In each game, the first row plays the second. By how much does the first row win? 15 means about a draw, 30 a big win and 0 a big loss. Wins can go round in a circle. Each row has two weighted sums of its numbers, A and B, taken from their middle values. A row wins by its A times the other's B, less its B times the other's A.
[-1.5  1.3  0.7  1.9 -0.1 -1.3  0.  -1.1 -0.1  1.6]
[-0.4 -1.1 -0.4  1.6 -2.7  0.2 -1.2  1.  -0.3 -0.4]: 17
[ 0.4 -0.4 -0.5 -0.3 -0.2  0.3  0.7  0.7 -0.5 -1.3]
[ 0.1  0.8  0.3  1.  -0.5 -0.6 -0.3 -1.3  0.8  0.4]: 14
[-1.  -1.7 -0.1  0.2  1.   1.   0.9  2.5  0.3 -0.7]
[-0.1  0.8  0.2  1.4 -0.5 -0.8 -0.2 -1.8  0.8  0.6]: 17
[-1.7 -0.3 -1.1  0.4  1.1  0.5  0.6  1.3 -0.7 -1.2]
[ 1.5 -1.3  0.1 -1.8  0.8  0.6  0.6  1.   0.3 -0.5]: 11
[-0.2  0.1  0.1 -0.3  0.  -0.2 -0.6 -0.5  0.   0.8]
[-0.3 -1.1  0.1 -1.   1.9  0.4  1.2  1.4 -0.4  0.3]: 10
[ 1.3 -1.6  0.2 -1.2  1.7 -0.4  1.4  0.4 -0.2  0.3]
[ 0.1  0.6 -0.3 -0.4  0.1 -0.2 -0.9 -0.7  0.4  0.4]: 15
[ 0.9 -2.4 -0.8 -1.5  1.2  1.2  0.1  2.2  0.8 -1.5]
[ 0.6  0.3  0.  -0.9 -0.4  0.7 -1.4 -0.2  0.1  0.1]: 12
[ 0.9 -0.7  1.4  0.9 -0.5 -1.1 -0.1 -1.5 -1.7  1.8]
[-0.2  0.9  0.5  0.6 -1.2 -0.5 -0.2 -0.9  0.9  0.2]: 21
[ 0.5  0.6  0.1 -0.8 -0.2 -0.4 -0.6 -1.   0.   0.5]
[ 1.7 -1.5  0.5 -1.1  2.  -0.4  1.5 -0.1 -0.2  0.4]: 14
[-1.6  1.4 -0.3  0.4 -0.4  0.2 -1.1 -0.6 -0.3  1.1]
[-1.9  1.1 -0.9  0.6  0.5 -0.6 -1.1 -0.9  0.   0.8]: 20
[-0.1  1.2 -0.5  0.6 -1.  -0.8 -0.1 -1.1  0.7  0.3]
[ 1.2 -1.2  0.1 -1.4  1.1  0.   1.2  0.6  0.2  0. ]: 11
[-1.4  0.9  0.5  1.6  0.  -0.5 -0.4 -0.4 -0.1  1.1]
[-2.  -0.7 -0.2  0.7 -1.7  0.7 -1.4  1.4 -1.2  0.3]: 11
[-2.3  0.1 -1.3  2.  -0.5  0.6  0.5  1.6  0.2 -1.7]
[-2.1  1.3 -0.4  1.6 -1.1  0.2 -0.9  0.5  0.6  0.4]: 16
[ 0.6  0.6  0.2 -0.6 -0.6  0.7 -1.2 -0.4  0.1  0.4]
[ 1.  -0.4  0.5 -0.8 -0.4  1.2 -0.1  1.3 -0.4 -1.6]: 14
[ 0.9 -1.1  1.7 -0.2 -2.   1.  -1.6  0.8 -1.3  0.5]
[-0.2  0.7  0.   0.3 -1.3 -0.4 -0.3 -0.5  0.6  0.1]: 14
[ 0.3  0.6  0.2 -0.2  0.1 -0.8 -0.8 -1.   0.2  0.7]
[ 0.3  1.2  0.2  0.8 -1.3 -0.3 -0.7 -1.1  0.9  0.2]: 17
[ 0.3 -0.4  0.  -0.5 -0.3  0.6  0.8  0.9 -0.3 -1.4]
[ 0.6 -0.4  0.9 -0.2  0.3  0.1  1.  -0.1 -0.6 -0.9]: 15
[ 0.8  0.  -0.1 -0.7  0.2  0.1  1.2 -0.2 -0.7 -0.9]
[-0.4 -1.3  0.6  2.7 -1.4 -0.7 -0.9  0.1 -0.6  0.7]: 13
[ 1.5 -2.   0.5 -1.6  1.4  0.4  1.   1.2  0.1 -0.4]
[ 0.3  0.3  0.2 -0.5  0.2 -0.5 -0.6 -0.9  0.   0.7]: 15
[-1.2 -0.9  0.   1.1 -0.6  1.  -1.9  1.3 -1.7  0.8]
[ 0.4  0.9 -0.2 -0.9 -0.9 -0.2 -0.3 -1.   0.1  0.5]: 22
[ 0.5 -0.2  0.2 -0.3 -0.4  0.6  0.6  0.8 -0.4 -1.2]
[ 0.1  0.6 -0.3 -0.1  0.1 -0.5 -0.8 -1.2  0.3  0.5]: 14
[-1.7 -0.7  0.7  2.5 -1.7  0.2 -1.2  1.4 -1.1  0.8]
[-1.5  1.5 -0.1  1.3 -0.8 -0.4 -0.3 -0.6  0.4  0.7]: 20
[ 0.2  0.  -0.4 -0.3 -0.1 -0.3  1.2 -0.1 -0.3 -1.3]
[ 0.3  0.6  0.2 -0.7 -0.2  0.4 -0.8 -0.6  0.3  0.5]: 15
[ 0.5  0.6  0.5 -0.5 -0.2  0.2 -0.9 -0.8  0.2  0.6]
[ 0.6  0.9  0.5 -0.8  0.  -0.3 -0.4 -1.3 -0.1  1. ]: 15
[-0.8 -0.9 -0.6 -1.   1.3  0.5  1.5  1.5 -0.2  0.2]
[-1.7  1.3 -1.3 -0.3  0.   0.4 -1.   0.1  0.1  0.4]: 27
[ 0.6  0.4  0.2 -0.6  0.1 -0.2 -0.7 -1.1 -0.2  0.8]
[-1.3  0.3  0.   0.2  0.1  0.7  0.2  1.3 -0.4 -1.3]: 16
[ 0.5  0.4 -0.1 -0.5 -0.5  0.4 -0.7 -0.8 -0.1  0.6]
[-0.3 -0.7  0.7 -1.   1.2  0.9  1.2  1.5 -0.1  0.4]: 21
[ 0.5  0.6  0.2 -0.5 -0.1 -0.1 -0.8 -1.   0.   0.7]
[ 0.5 -0.5  0.2 -0.4  0.1  0.6  0.5  1.1 -0.5 -1.2]: 15
[ 1.3 -0.3  1.3 -0.8  0.6 -0.1  1.3  0.  -1.  -0.5]
[-1.  -1.6 -0.4  0.4  1.1  0.6  1.   2.7  0.2 -0.4]: 17
[ 0.1 -0.1 -0.2  0.1  1.  -0.2 -1.3 -0.7  0.2  0.4]
[ 1.1 -0.1  0.6 -0.8  0.2  0.6  0.8  0.5 -0.7 -1. ]: 18
[ 1.  -0.4  0.7 -0.4  0.4 -0.4  1.  -0.1 -0.8 -0.9]
[ 0.4  0.7  0.7 -0.2  0.  -0.4 -0.5 -1.6  0.1  1. ]: 15
[ 1.4 -2.   0.1 -1.6  1.3  0.6  0.9  1.4  0.1 -0.5]
[ 0.6 -0.3  0.6 -0.3  0.3 -0.3  1.   0.1 -0.8 -0.8]: 16
[-0.6 -1.  -0.1 -1.2  0.9  1.1  0.7  2.3 -0.2  0. ]
[ 0.7 -0.5  0.4 -0.4  0.7  0.   1.   0.2 -0.4 -1.2]: 13
[ 0.8  0.5  0.5 -0.6 -0.5  0.8 -1.5 -0.2  0.2  0.3]
[ 0.1  0.1 -0.3 -0.6  0.2  0.  -1.  -0.4  0.1  0.2]: 14
[ 0.4  0.  -0.7 -0.7 -0.9  0.3  0.8  0.3 -0.3 -1.6]
[ 0.2 -1.6 -0.5  0.  -1.6  0.9 -1.9  1.6 -1.  -0.5]: 15
[-0.1  1.   0.1  1.3 -0.9 -1.1 -0.2 -1.4  0.5  0.8]
[ 1.3 -2.3  0.5 -1.6  2.1  0.3  1.1  1.7 -0.1 -0.2]: 14
[ 0.8 -2.  -0.1 -0.5  0.7  0.4  0.9  1.8  0.9 -1.2]
[-0.1  0.9  0.4 -0.3 -1.1  0.1 -0.9 -0.7  0.5  0.6]: 13
[ 0.1 -0.3  0.   0.2  0.5 -0.6  1.2 -0.3 -0.5 -0.7]
[-1.1  0.1 -0.1  0.3  0.6  0.6  0.7  0.8 -0.9 -0.7]: 14
[-0.2  1.   0.3  1.5 -0.1 -1.7  0.  -2.   0.6  0.9]
[ 1.5 -1.6  0.2 -2.   0.9  1.   0.9  1.5  0.3 -0.7]: 15
[ 0.9 -0.2  0.4 -0.2  0.6 -0.2  1.  -0.1 -0.4 -1.1]
[ 0.6 -0.2 -0.6 -0.8 -0.5  0.9  0.5  0.9 -0.5 -1.5]: 17
[ 1.2 -2.3  0.  -1.2  2.4  0.1  1.   0.7 -0.1 -0.1]
[-1.4 -0.4  0.8  2.3 -1.3 -0.3 -0.4  0.5 -1.5  1.3]: 28
[-2.2  1.4 -0.7  1.8 -0.6 -0.4 -0.6 -0.3  0.6  0.5]
[ 0.6 -1.4  0.6 -0.2 -1.1  0.7 -1.5  1.3 -1.2  0.1]: 15
[ 0.5  0.6 -0.4 -1.  -0.7  0.4 -1.3 -0.2  0.3 -0.1]
[-0.5 -1.1 -0.1 -1.   1.9  0.1  1.8  1.1 -0.6  0.7]: 13
[ 0.1  0.7  0.   0.7 -0.3 -0.8 -0.1 -1.2  0.8  0.3]
[ 0.1  0.2  0.9  1.5  0.  -1.4  2.  -0.8 -0.2 -0.3]: 11
[-0.8 -1.4 -0.6 -1.1  1.5  1.4  0.3  2.7 -0.1 -0.4]
[ 0.7 -0.5  0.1 -0.9 -0.1  1.   0.2  1.1 -0.3 -1.9]: 9
[ 0.   0.9 -1.1 -0.8 -1.1  1.  -1.2 -0.1  0.8 -0.4]
[ 1.4 -1.4  0.2 -1.5  0.8  0.6  1.2  0.7  0.2 -0.2]: 17
[ 1.1 -1.8  0.2  0.1  0.7 -0.2  1.4  0.8  0.8 -0.6]
[-0.9 -1.1  0.3  0.7  0.9  0.2  1.4  1.7  0.2  0.1]: 20
[-1.7  1.  -0.8  0.5 -0.2  0.5  0.9  0.6 -0.4 -0.7]
[ 0.3  1.   0.6  0.6 -1.5 -0.2 -0.6 -0.9  0.6  0.4]: 23
[-0.6  0.8 -0.7  1.3 -1.1 -0.9 -0.7 -1.1  1.4 -0.3]
[-0.3 -1.  -0.7 -1.3  1.2  0.8  0.9  1.8 -0.2 -0.2]: 5
[ 0.6  1.1  0.1  0.6 -1.2  0.  -0.8 -0.7  0.8  0.2]
[ 0.   0.2 -0.1  1.4 -0.2 -0.1 -1.1 -0.7  1.   0. ]: 18
[ 0.6  0.4  0.4 -0.4  0.2  0.  -1.2 -0.4  0.   0.7]
[ 0.7  0.4  0.3 -0.8 -0.2  0.8 -1.6 -0.2  0.1  0.1]: 16
[ 1.1 -2.3  0.5 -1.2  1.8  0.4  0.8  1.5  0.2 -0.4]
[-1.8  1.2 -0.9  1.4 -0.6 -0.5 -0.2 -0.8  0.3  0.5]: 21
[ 0.5  1.1 -0.2 -0.5 -0.9  0.1 -0.7 -1.1  0.3  0.6]
[ 0.2  0.3 -0.2 -0.4 -0.3  0.4 -1.6 -0.3  0.5  0. ]: 15
[-0.2  0.8  0.   1.4 -1.  -1.2 -0.3 -1.5  0.9  0.4]
[-1.8  1.8 -0.3  1.5 -1.   0.  -0.4 -0.7  0.5  0.8]: 5
[ 0.2  0.4 -0.7 -1.  -0.6  1.  -1.6  0.3  0.3 -0.2]
[-0.4  0.2  0.4  1.2 -0.7 -0.7 -0.6 -0.5  0.7  0.5]: 11
[ 0.5  0.9  1.   0.7 -1.  -0.1 -0.6 -1.   0.5  0.7]
[-1.7  0.1 -0.8  0.2  0.5  0.   1.2  0.9 -0.9 -0.7]: 11
[ 0.5  0.9  0.5 -0.4 -0.6  0.2 -1.  -0.8  0.3  0.6]
[-0.4 -1.3 -0.1  0.5  1.5 -0.2  1.6  1.1  0.   0. ]: 15
[-0.1  0.6 -0.6 -0.7 -1.5  1.3 -1.6  0.3  0.7 -0.3]
[ 0.4  1.   0.6 -0.4 -0.8 -0.1 -0.8 -1.3  0.2  0.9]: 14
[ 1.3 -0.5  1.1 -0.6  0.8 -0.1  0.7  0.3 -0.9 -0.7]
[-1.8  1.4 -0.9  1.6 -1.1  0.3 -1.2  0.2  0.7  0.1]: 12
[-2.2  1.6 -1.3  1.3 -0.6 -0.8  0.2 -0.8  0.2  0.8]
[ 0.2  0.  -0.3 -0.3  0.6 -0.5 -0.9 -1.   0.   0.5]: 17
[-0.1  0.9 -0.3 -0.2 -0.6 -0.5 -0.6 -1.1  0.4  0.6]
[ 1.5 -2.5  0.2 -2.   2.   0.8  0.5  1.9  0.1 -0.9]: 16
[ 1.  -0.3  0.4 -1.3 -0.6  1.8  0.3  1.6 -0.5 -1.8]
[ 0.   0.  -0.6 -0.2  0.4  0.  -1.2 -0.3  0.5  0. ]: 11
[ 0.8  0.2 -0.5 -1.3 -0.1  0.7 -1.5  0.  -0.1 -0.2]
[ 0.3  0.4  0.3  1.2 -0.5 -0.8 -0.4 -1.2  0.3  0.7]: 13
[-0.4 -1.3  0.5 -0.6  2.4 -0.7  2.1  0.4 -0.6  0.8]
[ 0.7 -0.1  0.  -0.1  0.5 -0.6  1.2 -0.5 -0.7 -0.7]: 12
[-2.6  1.3 -0.5  2.4  0.  -1.7 -0.2 -1.2  0.5  1.1]
[ 0.1 -0.8 -0.4  0.   1.3 -0.4  1.1  0.4 -0.1 -1.4]: 19
[ 0.  -0.2  0.3  1.   0.2 -1.2  1.7 -0.5  0.2 -1.3]
[ 0.8  0.2 -0.2 -0.6 -0.3  0.2  1.1  0.  -0.4 -1.2]: 14
[ 0.5  0.8  0.2 -0.7 -0.8  0.3 -1.  -0.6  0.3  0.4]
[ 0.3  0.7  0.2  0.3  0.5 -1.1 -0.3 -1.9  0.1  1.3]: 15
[ 0.3 -0.5  0.6  0.9 -0.6  0.3  0.7  1.3  0.  -1.5]
[ 0.6 -0.2  0.6 -0.2  0.4 -0.3  1.3 -0.2 -0.6 -0.7]: 15
[ 0.1  0.5  0.2 -0.1  0.6 -0.8 -0.3 -1.6  0.3  0.8]
[ 2.3 -1.8  1.1 -1.6  2.1 -0.1  1.   0.8 -0.7  0.6]: 14
[ 0.3  0.8  0.2  0.3 -1.2 -0.2 -0.4 -0.6  0.6  0.2]
[ 0.2  0.3 -0.2 -0.5 -0.7  0.4 -1.3 -0.5  0.3  0.2]: 16
[ 0.9 -2.6  0.4 -1.2  2.5 -0.2  1.   1.3  0.1 -0.3]
[-1.1 -0.5  0.3  0.3 -1.   0.2 -0.7  0.8 -1.7  0.7]: 21
[-1.2  1.5  0.1 -0.1 -0.7  0.5 -0.6 -0.5 -0.2  1.1]
[-2.   1.3 -1.9  0.   0.1  0.3 -1.2 -0.2  0.2  0.2]: 19
[ 0.2  0.4  0.3  0.8 -0.6 -0.4 -0.5 -0.4  0.8  0.2]
[ 0.6  0.6  0.  -1.4 -0.8  0.9 -1.   0.   0.1  0.1]: 15
[ 1.3  0.6  0.7 -1.3  0.1  0.3 -0.7 -1.2 -0.3  0.6]
[ 0.1  0.8 -0.4 -0.2  0.1 -1.  -0.7 -1.3  0.3  0.6]: 13
[ 1.1 -0.1  0.8  0.2  1.3 -0.8  1.2 -0.6 -0.5 -0.5]
[ 0.7 -1.8 -0.5 -0.2  0.2  0.3  0.7  1.6  1.  -1.3]: 14
